Each row is where one point has got to under a steady rotation. How many steps took it there?
The counts run from 0 to 572.
[ 89 152 154 154 107 139 153 100 112 115 109 168 104 133  69 138 108 142
 135  99 120 111 136  97 143 130 114 108  90 108 135 100 111  83 153 148
 119 139 200 143 166 128 158 135 124 160 159 132 130 105 178  99 130 148
  77 118 148 105 175 106  97 104 139 112] -> 81
[ 84 152 179 118 128 133 134 102 147 118 126 178 105 129  70 133 111 113
 132 119 110  98 143  93 167 113 109 121 119 160 156 123 127  81 159 117
 134 178 176 131 167 107 152 163 126 142 142 144 135  96 156 121 124 114
  64 145 149 133 145 109 101 117 154  96] -> 543
[ 86 142 151 184 165 124 144  80 119 124 115 175 123 156  64 101 116 140
  87 151 136 111 142 101 154 104 132 120 147 162  92 131 121  93 171 128
 107 134 149 125 153 146 154 124 138 122 106 102 164 124 145 137 147 135
  79 131 179 126 142 127  66 135 138 105] -> 370
[ 90 148 174 175 130  98 155 112 133  96 146 189 133 147  61 118 135 145
 103 122 120  92 165 109 144 133 108 129 115 157 147 137 116  86 141 131
 101 161 140 140 125 138 175 102 140 132 138 124 126 129 112 113 159 103
 107 125 179 127 165  72  87 132 157 119] -> 272
[ 94 149 151 199 141  99 142  70 108 102 131 185 115 154  68 100 118 158
  96 120 112 131 142 124 149 131 123 140 126 141 109 148 114  98 136 149
 102 114 142 131 135 156 147 121 116 123 103 125 133 120 143 134 160 118
 104 138 177 126 140 110  53  94 129  96] -> 72
[ 78 147 160 179 137 121 126  94 118 116 129 156 125 138  69  92 123 147
  97  97 128 152 137 114 164 169 143 144 130 136 150 105 125 126 164 122
 106 138 159 146 140 129 146 125 147 141 137 132 126 137 125  87 136 152
  75 125 166  95 139  80  32 130 134 111] -> 20
[ 78 171 148 156 133 105 118 132  87 144 145 164 110 134  66 105 116 148
 121  81 104 141 128 100 179 132  88 142 119 102 138 115 108  89 144 135
 109 140 135 129 110 163 153 141 123 136 125 147 107 119 126 127 159 145
 101 127 180 120 153  79  57 141 156  91] -> 524
[118 169 174 153 159 117 135  95 140 123 144 151 109 165  72 128 113 158
 105 102  84 120 121 120 169 130  92 135 124 184 131 164 106  75 138 101
 115 122 138 139 134 145 136 152 120 127 118 132 132 100 124 140 180 128
  81 130 165 149 136  92  83 115 153  75] -> 5
[ 80 151 147 176 141 124 147  93  98 150  92 149 120 130  68 107 102 115
 108 119 121 100 132 101 171  91 112 123 130 113 117 121 137 105 169 127
 123 134 155 118 151 127 136 139 146 114 116 113 137 117 164 157 152 131
  90 143 197 123 168 123  62 127 160 126] -> 131
[ 95 114 155 199 149 138 159  71 104 114 106 181  91 144  74 104 120 154
 115 135 108 129 135 137 127 115 134 158 124 141 114 117 110  85 141 120
 123 149 143 126 139 124 136 121 137 155 129 135 114 139 151 117 136 135
  70 143 169 130 150 112  44 133 144  97] -> 75
[ 96 150 171 116 123 140 146 115 147 125 105 171 110 124  66 133 113 123
 156 120 114  96 135  90 153 112 118 120 126 155 157 121 115  79 170 125
 125 173 177 127 158 106 141 142 132 147 136 135 150  98 160 120 125 127
  53 120 161 139 158 105 112 110 166 106] -> 544
[ 93 159 151 193 112 114 127 126 110 123 141 126 111 144  97 120 107 154
 119  96 112 104 129 107 177 148 113 145  76 115 134 152  97 106 149 126
 118 125 156 125 153 128 168 142  98 134 129 126 122 139 142 138 175 124
 109 138 185  97 177  80  58 129 133  98] -> 230
[ 63 148 164 154 163 103 132  99 102 127 128 156 109 140  77 116 117 113
 150 139 129 119 119  86 150 130 143 113 103 156 149 115 131  87 167 151
 119 130 174 134 165 124 166 151 117 130 127 109 155 102 160 136  94 102
  81 124 172 143 136 125  73 109 150 105] -> 343
[ 84 191 152 140 116 125 118  83 146 125 100 118 138 115  79 120  79 101
 106 131 129  79 152 109 161 132 147 121 142 149 138 128 140 109 166 100
  99 149 153 122 154  96 143 146 108 125 111 117 142  96 151 121 129 108
  97 125 187 122 147 123  56 109 162 127] -> 91
[ 81 146 175 152 154 140 134 104 111 134 121 148 112 145  74 117 106 134
 116 113 144 125 144  88 141 134 134 103 124 151 131  98 112 100 171 122
 116 132 174 148 178 133 154 137 154 135 167 112 151 117 145 101 134 159
  59 102 137 108 155 110  76 138 142 108] -> 411
[ 74 166 142 137 129 128 118  74 150 117 111 147 132 120  75 112 110 111
  93 143 125 102 139 109 172 122 143 128 152 156 154 125 151 107 164 101
 103 172 157 127 151 107 165 137 108 142 109 139 141 131 156 119 102 105
  93 141 181 121 136 103  52 122 156 117] -> 184
[ 96 192 138 145 123 133 120  83 154 116 146 157 118 136  72 147 107 149
 113 124 105 122 149 106 122 122 119 127 134 142 142 117  96  75 137 125
  90 153 150 144 121 150 167 109  91 169 130 134 147  84 164 124 145 135
  86  83 167 128 154  99 107  93 152  96] -> 215
[ 88 168 171 144 123 142 135  77 124 109 115 138 103 135  91 121  92 140
 122 111 101 105 142 137 130 166 131 141 116 161 156 118 109  88 138  94
 125 161 148 137 160  88 130 149 125 154 144 151 103 113 148  69 141 123
  80 138 151 123 134 111  58 104 155 102] -> 446
[ 88 149 148 127 142 132 116 116 109 123 116 130 124 141  95 117  87 134
 129 123 138 123 127  79 138 148 137 150 136 135 154 144  87  90 160 107
 105 131 147 136 153 153 141 109 110 149 109 107 159 121 163 118 148 133
  76  64 184 114 162 101  64  86 138 102] -> 254
[ 79 142 172 198 132 104 124 117 105 130 129 148  96 138  87 107 106 111
 122 132 144  95 168 101 159 117 125 135 104 122 117 123 112  98 158 136
 113 159 148 118 143 128 171 137 108 134 134 106 121 140 139 155 141 100
 108 137 178 114 178  95  46 157 138 115] -> 529
[117 171 162 124 135 147 129  91 142 128 114 126 118 135  80 131  89 137
  90  97 107 121 146 109 139 147 105 136 135 136 162 125 101 108 153  76
 112 142 154 154 142 136 115 127 131 148 146 128 129 108 149  89 178 159
  82  83 155 104 173  87  78  96 159 119] -> 56
[100 157 189 141 156 124 126 113 151 123 129 153 110 149  83 135 101 131
 126 141 125  83 145  97 159 113 122 126 123 195 117 148 101  70 161 110
 118 157 145 126 165 133 157 159 115 133 129 107 158 102 136 142 145 114
  69 120 160 140 148 113  96 138 142  82] -> 304
[113 156 155 132  98 125 112 127 163 121 102 150 116 128  74 136  99 136
 126 101 113  95 135 105 181 132 115 135 107 116 134 137 103  94 165 109
 105 169 168 139 114 137 149 147  76 173 116 149 118 119 142 112 141 134
  83 123 176 102 186  83  84 131 137  98] -> 28
[ 90 138 166 157 179 108 135  96 120 142 147 164  86 155  73 123 121 119
 132 141 105 138 133 106 120 102 114 134 127 162 148 111  99  66 143 117
 112 158 144 134 127 139 163 125 127 160 140 119 146 103 144 140 129 116
  80 109 180 152 158 110  85 152 163  88] -> 10
[ 88 129 190 185 126 113 154 109 109  97 107 160 104 151  94 114 101 147
 158 126 124 101 129 117 129 170 148 152  78 159 123 134 100  87 146 156
 121 134 156 127 147 103 144 136 119 146 136 110 124 118 136 109 132 111
  77 133 172 139 154  98  60 111 137 105] -> 140
[ 92 166 168 161 109 102 136 104 131 110 131 153 128 130  78 125 115 133
 134  87 116 130 136 116 151 169 127 136  83 132 175 112 138 128 163 143
 105 133 185 148 128 102 165 129 119 138 147 127 126  98 144 106 113 113
  94 121 171 119 160  75  74 101 162 127] -> 85
[ 71 178 169 148 113  96 119 105 125  97 130 154 134 126  74 113 110 122
 131  92 121 114 145 106 155 179 130 121  96 130 174 111 134 116 162 149
 105 148 172 142 123 108 153 139 116 135 138 129 115  94 133  91 111  99
 105 131 165 115 148  89  69 100 149 131] -> 86
[ 90 165 176 152 149 142 142 103 105 124  98 134 114 141  74 133  95 127
 132 121 134  89 158 102 135 141 117  89 107 155 107 103 118  76 162 124
 111 119 171 149 172 127 163 147 141 132 171 101 137 108 145 101 127 136
  65 114 136 130 156 123  81 147 147 104] -> 504
[ 72 152 148 169 141 104 148 125  74 128 129 164 106 140  70 108 128 140
 140 100  94 112 120 111 169 125  88 130 101 116 130 125 117  61 131 143
 118 142 139 127 122 141 157 134 121 134 128 149 101 131 122 130 136 109
  99 149 187 141 148  94  58 153 163  92] -> 432
[115 165 174 160 132 123 141 103 120 128  95 114 135 135  85 122  86 134
 106  96 116  79 127 112 163 168 110 128  94 142 138 158 128 114 163  98
 108  98 158 141 153 120 127 125 132 118 136  95 123 120 137 114 169 125
  96 116 185 116 175  88  65  96 161 131] -> 296
[ 84 127 162 187 139 131 148  77 106 103 128 189  95 148  74 101 121 153
 108 130 108 121 146 126 144 122 119 161 128 139 112 123 106  78 126 126
 124 154 129 123 144 132 145 120 132 144 122 130 109 147 139 115 152 123
  86 140 169 126 148  98  43 124 128  96] -> 74
[ 89 142 166 191 168 124 137  74  98 141 110 153  80 157  73 108  99 126
  95 123 104 130 143 138 143 117 112 123 113 127  97 107 110  90 145 110
 118 132 147 142 121 144 137 161  94 151 138 132 114 110 140 113 150 144
  91 148 164 111 151 135  54 155 132  95] -> 169
[102 162 172 141 131 126 115  83 123 114 132 122 123 142  92 118  94 142
 108  97 127 136 127 116 155 185 141 163 132 150 160 145 119 119 148  96
 103 121 151 137 160 126 133 135 122 150 124 121 110 127 145 106 130 119
  71  99 139 120 143  74  31  78 127  95] -> 350
[ 90 180 157 135 118 119 123 121 128 112 112 130 145 125  76 113  99 143
 112  83 108  87 127 122 197 169 115 135 118 148 147 146 141 100 155  95
 106 142 142 130 126 112 141 146 131 124 115 145  97 123 111 107 143 111
  89 148 179 125 139  76  52 124 163 112] -> 391
[109 184 157 167 146 137 112 104 114 138 122 109  97 164  96 133  77 149
 111 102 115 111 124 103 160 143 113 124 109 129 106 140  83  90 146 109
 113 108 146 141 147 148 139 162  93 146 135 113 137  97 155 127 180 153
  81 102 161 113 160 118  69 119 132  82] -> 560
[ 69 181 149 140 169  95 117 108  86 121 126 146 137 147  78  91  94 127
 118 116 114 111 140  99 151 145 112 134 137 138 144 130 108  78 143 110
 100 130 107 132 104 156 132 128 114 115 106 119 128 101 117 113 162 112
 109 107 206 137 133 110  54 114 157 117] -> 459
[111 125 185 183 149 130 142  97 125 140 118 168  76 156  77 125 106 123
  97 112 117 117 146 110 157 105 107 124 112 140 112 116 104 109 163 107
 124 149 169 137 157 141 151 159 125 142 152 119 130 130 148 133 158 143
  78 146 148 108 180 105  73 147 130  92] -> 171
[ 76 158 172 182 155 121 138  93 112  97 135 162 127 156  68 102 111 158
  93 107 129 127 152 115 134 169 136 116 117 160 123 109 115 108 154 135
 104 125 156 157 152 133 149 128 154 128 152 126 134 121 121  69 153 157
  78 126 144 101 129 107  64 121 137 118] -> 113
[ 92 124 161 182 134 116 136 113 109 120  78 156 123 130  71 114 105 127
 123 132 143  90 146 101 145 137 144 121 101 113  94 121 118 101 171 135
  93 132 170 138 126 141 162 120  95 150 127 103 131 135 144 123 109 119
  95 116 186 110 186 103  56 144 120 118] -> 531
